In the data rows, the value 128 means zero.
Some points, one per row:
array([142, 135, 142, 134, 82, 136, 94, 121, 131, 100, 97, 133, 106, 136, 156, 135])
array([126, 107, 128, 104, 100, 122, 144, 129, 112, 146, 117, 134, 107, 126, 114, 137])
array([107, 177, 136, 124, 133, 113, 128, 93, 125, 89, 156, 95, 140, 128, 118, 119])
array([153, 172, 154, 143, 105, 124, 94, 127, 124, 124, 118, 111, 118, 193, 172, 121])
array([102, 134, 141, 143, 165, 103, 159, 86, 108, 133, 121, 99, 131, 168, 100, 80])
array([128, 108, 158, 140, 159, 111, 108, 111, 101, 125, 93, 123, 104, 156, 132, 101])
array([111, 153, 151, 145, 111, 139, 114, 113, 128, 123, 155, 168, 125, 120, 106, 130])
array([167, 119, 119, 142, 91, 155, 52, 113, 104, 156, 116, 179, 121, 79, 103, 148])
array([86, 115, 130, 134, 153, 103, 153, 127, 151, 95, 106, 115, 136, 147, 119, 146])
array([127, 123, 143, 125, 122, 95, 157, 157, 120, 117, 115, 80, 122, 164, 182, 124])
array([111, 109, 142, 106, 113, 101, 132, 129, 120, 113, 156, 105, 107, 120, 139, 132])
array([175, 126, 133, 98, 102, 178, 100, 126, 109, 131, 136, 150, 147, 113, 114, 146])
array([85, 143, 115, 124, 121, 92, 168, 163, 141, 96, 108, 61, 139, 169, 149, 136])
array([93, 147, 104, 108, 154, 103, 188, 141, 190, 99, 120, 73, 164, 165, 140, 78])
array([141, 130, 124, 133, 145, 152, 101, 127, 127, 129, 166, 138, 116, 130, 118, 131])
array([117, 148, 123, 136, 149, 146, 108, 123, 150, 169, 173, 151, 130, 78, 121, 165])
array([68, 100, 124, 148, 157, 66, 159, 124, 133, 77, 103, 39, 117, 165, 113, 75])
array([119, 127, 154, 89, 104, 148, 114, 144, 121, 119, 113, 132, 136, 175, 126, 127])
array([148, 123, 127, 133, 105, 152, 85, 124, 146, 143, 157, 179, 120, 71, 96, 114])
array([128, 103, 93, 136, 124, 123, 150, 138, 99, 124, 105, 133, 151, 82, 92, 133])
array([142, 96, 189, 125, 115, 145, 126, 155, 146, 152, 133, 171, 125, 136, 148, 119])
array([168, 89, 155, 120, 128, 135, 136, 138, 107, 132, 101, 144, 124, 172, 100, 144])
Here are 10 more points, each followed by its number:
array([112, 145, 55, 143, 162, 141, 146, 135, 140, 109, 172, 143, 164, 99, 106, 112]) 0
array([150, 128, 135, 113, 98, 141, 107, 105, 128, 144, 156, 122, 103, 117, 101, 148]) 1
array([127, 131, 128, 161, 146, 105, 144, 93, 142, 82, 102, 70, 132, 156, 127, 129]) 2
array([116, 128, 141, 108, 130, 129, 114, 160, 118, 92, 105, 88, 110, 131, 169, 145]) 3
array([72, 119, 111, 126, 163, 132, 153, 120, 142, 88, 128, 47, 111, 150, 132, 80]) 4
array([124, 146, 113, 119, 167, 137, 157, 107, 141, 102, 152, 96, 155, 124, 121, 100]) 5
array([133, 120, 125, 121, 161, 162, 104, 154, 131, 152, 170, 163, 114, 105, 105, 135]) 6
array([89, 131, 88, 99, 166, 117, 165, 109, 140, 114, 130, 95, 119, 173, 132, 114]) 7
array([137, 101, 154, 176, 103, 156, 104, 125, 136, 129, 102, 165, 111, 132, 122, 173]) 8
array([174, 93, 127, 117, 102, 109, 90, 161, 101, 175, 133, 167, 112, 126, 103, 157]) 9
Which three of these numbered points are nearest to each point below, looking only along the 2 directions in which the first points spread most? Their numbers follow each, nearest first.
array([85, 165, 124, 132, 151, 80, 155, 96, 133, 97, 128, 82, 128, 148, 145, 133]) > 7 4 2
array([164, 128, 121, 148, 135, 120, 117, 100, 130, 156, 157, 163, 121, 127, 135, 166]) > 1 6 8
array([81, 154, 125, 146, 124, 129, 149, 147, 134, 111, 152, 68, 130, 138, 122, 104]) > 7 2 5
array([109, 96, 122, 108, 196, 87, 143, 124, 150, 101, 111, 122, 132, 149, 129, 106]) > 7 2 5
array([71, 150, 91, 126, 166, 81, 164, 127, 128, 95, 144, 57, 128, 163, 140, 106]) > 4 7 2
array([145, 107, 152, 111, 98, 101, 104, 147, 122, 156, 112, 129, 104, 133, 154, 188]) > 8 9 1
array([99, 107, 135, 134, 137, 109, 130, 135, 175, 121, 116, 53, 131, 166, 167, 131]) > 2 7 3
array([90, 134, 94, 109, 120, 128, 131, 147, 110, 121, 132, 100, 144, 102, 144, 137]) > 5 2 7
array([145, 134, 170, 128, 115, 135, 160, 98, 111, 123, 104, 110, 123, 189, 144, 162]) > 3 2 8
array([173, 123, 120, 146, 90, 140, 106, 98, 139, 186, 110, 158, 122, 124, 127, 149]) > 9 8 1
array([158, 121, 145, 103, 121, 183, 115, 139, 145, 103, 157, 149, 179, 108, 115, 113]) > 1 6 8
array([113, 121, 136, 130, 154, 115, 150, 127, 161, 112, 110, 118, 145, 117, 113, 115]) > 5 7 2
array([114, 157, 138, 113, 147, 96, 149, 146, 148, 80, 107, 111, 129, 171, 162, 93]) > 2 3 7
array([147, 121, 93, 163, 97, 135, 104, 129, 102, 173, 115, 147, 142, 140, 162, 142]) > 8 1 9
array([75, 115, 109, 105, 111, 109, 151, 121, 154, 100, 172, 91, 133, 142, 147, 117]) > 7 5 2
array([122, 142, 141, 148, 103, 136, 111, 132, 113, 116, 106, 157, 142, 104, 110, 143]) > 1 6 8
array([120, 146, 150, 139, 127, 110, 128, 133, 122, 149, 129, 101, 141, 121, 90, 126]) > 5 1 3
array([91, 126, 137, 90, 152, 91, 150, 145, 117, 111, 112, 84, 120, 142, 150, 126]) > 2 7 4
array([194, 110, 135, 124, 105, 130, 104, 156, 118, 171, 160, 162, 113, 109, 126, 113]) > 9 8 1
array([155, 127, 101, 138, 88, 136, 78, 145, 86, 172, 105, 162, 131, 130, 130, 129]) > 9 8 1
array([100, 152, 131, 119, 148, 142, 140, 171, 106, 130, 79, 126, 146, 130, 163, 156]) > 3 2 1
array([133, 121, 95, 133, 144, 178, 117, 108, 119, 153, 137, 189, 140, 66, 135, 129]) > 6 1 9
array([117, 113, 119, 130, 98, 134, 102, 146, 130, 141, 119, 124, 137, 117, 139, 131]) > 1 8 6
array([143, 113, 128, 148, 105, 145, 89, 152, 118, 178, 164, 175, 101, 137, 174, 158]) > 9 8 1
array([124, 153, 119, 121, 135, 149, 134, 109, 152, 150, 125, 108, 128, 116, 146, 106]) > 5 1 3
array([95, 128, 115, 108, 160, 39, 180, 126, 159, 44, 111, 12, 153, 173, 178, 80]) > 4 7 2
